Each path below is one point turned by a fixed rotation once a step. After each direction that follows a path, write how fast that rotation turns it, in deg/step (0 if it stays still).
Each turn is a multiple of 5 degrees from 10 to 175, or 0.
Each row of a path follows its step; steps can be skipped.

step 7: [  1 -13  -4   5  13  12   8  10  17 -35   7  -2  16  -4  27   1   7  -3
 -14  12  -6 -17   9  -9 -13  14  -6   8  -2  11  -1  19  -3   1 -11  -8
 -12 -18  -6   0  17  -3   2  23 -26   9  -7 -14  -2   7   1  12  -2 -31
   2   3  14   0  -9  -1 -20   0  -7  -2   0  19   6  11   7 -29  15   9
 -13]
step 8: [  6  -3  13  14   3  -1  10   3   1 -22   4  16  14  -5  18  18   9  15
   0   5   6  12   2   2  -3 -23  12  19   8   9   2   8  16  -1   4  13
   4 -14  14  10  21  12   0 -22  -5   3 -16   1   5   8   6  19 -10  -4
 -10   2 -18  20  -1   1  -9   8 -11 -24  15 -16  -3  45  -5  11 -12   3
   1]
step 12: [ -7   4 -16  -4  10  -9  -9 -26  14  -2  -2  14  -2   8 -14   0   2  -1
 -12 -23   3   2   9   6   1  -5   8   1   0  21  10  13  -3 -18  10   7
   6   3   5 -15  18 -10  17   9 -25 -24   7  -7  23  14   4 -12 -23 -26
  -9 -12  10  15 -16  -7 -16  -2   5   7  19 -10  22  -2  -8  -3 -21 -19
   6]
step 16: [  8   4  10   3  18   2  18  16 -11 -13  -8  -3  -4   8  12   5   0  -5
  10   4  -2  22  31  -7  17 -12  13  30  -5   4 -15  -9 -12  10  -7   7
  16 -15  25  -9   0   3 -27   8 -13  -1  13 -12  -2  21  19   5  -4 -14
  10   6   2  -8   7   8 -14   3 -10   9   1  16  21  13   1  -1 -10 -25
  -7]
step 17: [ 13   4  29  -4  -3  15  -5   9  13  -1  -5   1  10  16 -11   5  -6   5
  13   2   1   1  21  -3 -23  -4   6   5   5  -2  -4  24  -4  18  -7  16
  -1  17   3 -14  23   4   3   2 -31   9   2  -1  17  -7  15  -8   9  12
  10 -15   7   3 -12  16 -20 -15 -34 -28   5  -1 -10   9  12  -1   4 -14
  -7]
step 28: [-12  -5   7 -22  17   5  11  -5  14  -3  11  26   0   4   5  13   1 -15
 -18  12  14  -6  13  12 -12  -6   0  10 -11  -6   1  -4   1   8  -4  -5
   3  -6  27 -21 -15  -5   2  10   4   5  16  -9 -21  21  18  -5   2 -13
   1 -21   7   7  14 -11  -3  15  11  -7   6  10   2   8 -28 -24 -20 -29
  -6]
step 32: [ 19 -22  15 -12   6  14  -7   2  11 -27   8  -9  20  16  -2 -16   0   5
   7  -7   1  -1  16  -6   2  -6 -14  10   7 -16   5   3  11  12   8   6
   3  12   2  -5   8   6   1  20 -23 -10  11 -40  -5  19 -20   3  -8  -1
  -2  -1   2 -16  -7  15   4   2   6 -14 -11  18   3  16  26 -21  -5  -2
   4]
Speeds:
[-1  0  0  2 -2  2  3 -5 -1  5  0  0  1  3 -3 -4  0  0  0 -4  3  7  7  3
  1  1 -5 -2 -2  2 -6 -1 -3 -3  3  1  2  3 -6 -1 -2  1 -7  0 -2 -4  8 -4
 -1  3  1 -3  2  1 -3  1  4  1  4  2  3 -1 -4 -6  2  2  1  3  3  2  3 -1
  1] => 20
[ 0  3 -2 -1  4 -5 -5  4  0 -1  4 -3 -2  1 -2  2 -3  1  0  2 -1  5  6  1
 -5 -6 -1  2  0  5  2  4 -5 -3  0 -3 -1  1 -2 -1  3 -7 -4 -6  1  1  5 -2
  2 -3  4  5 -1  3  2  3 -1  0 -4  5 -3 -1  0  0  5 -6  0  1 -3  0 -2  4
  0] => 85
[-3 -1  4  0 -2  1 -5  0 -3 -1 -3 -1 -5 -1  4 -1 -7 -3  6 -3  3 -2 -3  0
 -2 -5 -2  0  4 -1  1  5  2 -4 -5  0  5  0  1  1  4  5  5 -2  2  0  1 -5
  3  4 -4 -5 -4  5  3  2  0  2  0 -1  3  2 -2 -3  4  1 -7  4  2 -1  2  0
  0] => 120
[ 2  0 -2 -1  3  3  0 -1 -4 -6  0 -1  5 -1 -1  0 -5  2 -3 -5 -5 -2  1 -4
  4  0 -5  1  7  0  4 -4 -4 -3  1  1  1  1 -2  2 -1 -3  3  1 -1  2  4 -1
  1  2 -2 -2 -3  1  1  2 -4 -1  6  0  3 -7 -3  4 -6 -4  5 -1  5 -2 -2  3
 -1] => 40
[ 3  2  5  0 -1  1  2 -3  2 -3  1 -4 -2 -2  2 -6 -4 -5  2  4  2  2  4 -1
  1 -2 -1  6  3  0 -5  0  2  4  2  2 -2 -1  2  7  0 -1 -6 -2 -2 -1 -1  1
  4 -1 -2  2  2 -6  2  0  0 -3 -4 -9 -1 -2  1 -1 -5 -2 -3  5  5  1  0  6
 -3] => 45
[ 0 -4 -1  3  1  1 -2  2  3 -4 -2  2 -7 -2  3  3 -2  5  1 -1 -8  1 -1  2
  2  2  0  0  2  1  1 -2  0 -6 -2  0 -3  0  6  4 -6 -1 -5  0 -3 -2 -1 -3
  0  1 -5  6  5  1  1  6  3  0 -1  3  1  3  1 -2  0  6  3  2  4  5  0 -1
  1] => 130
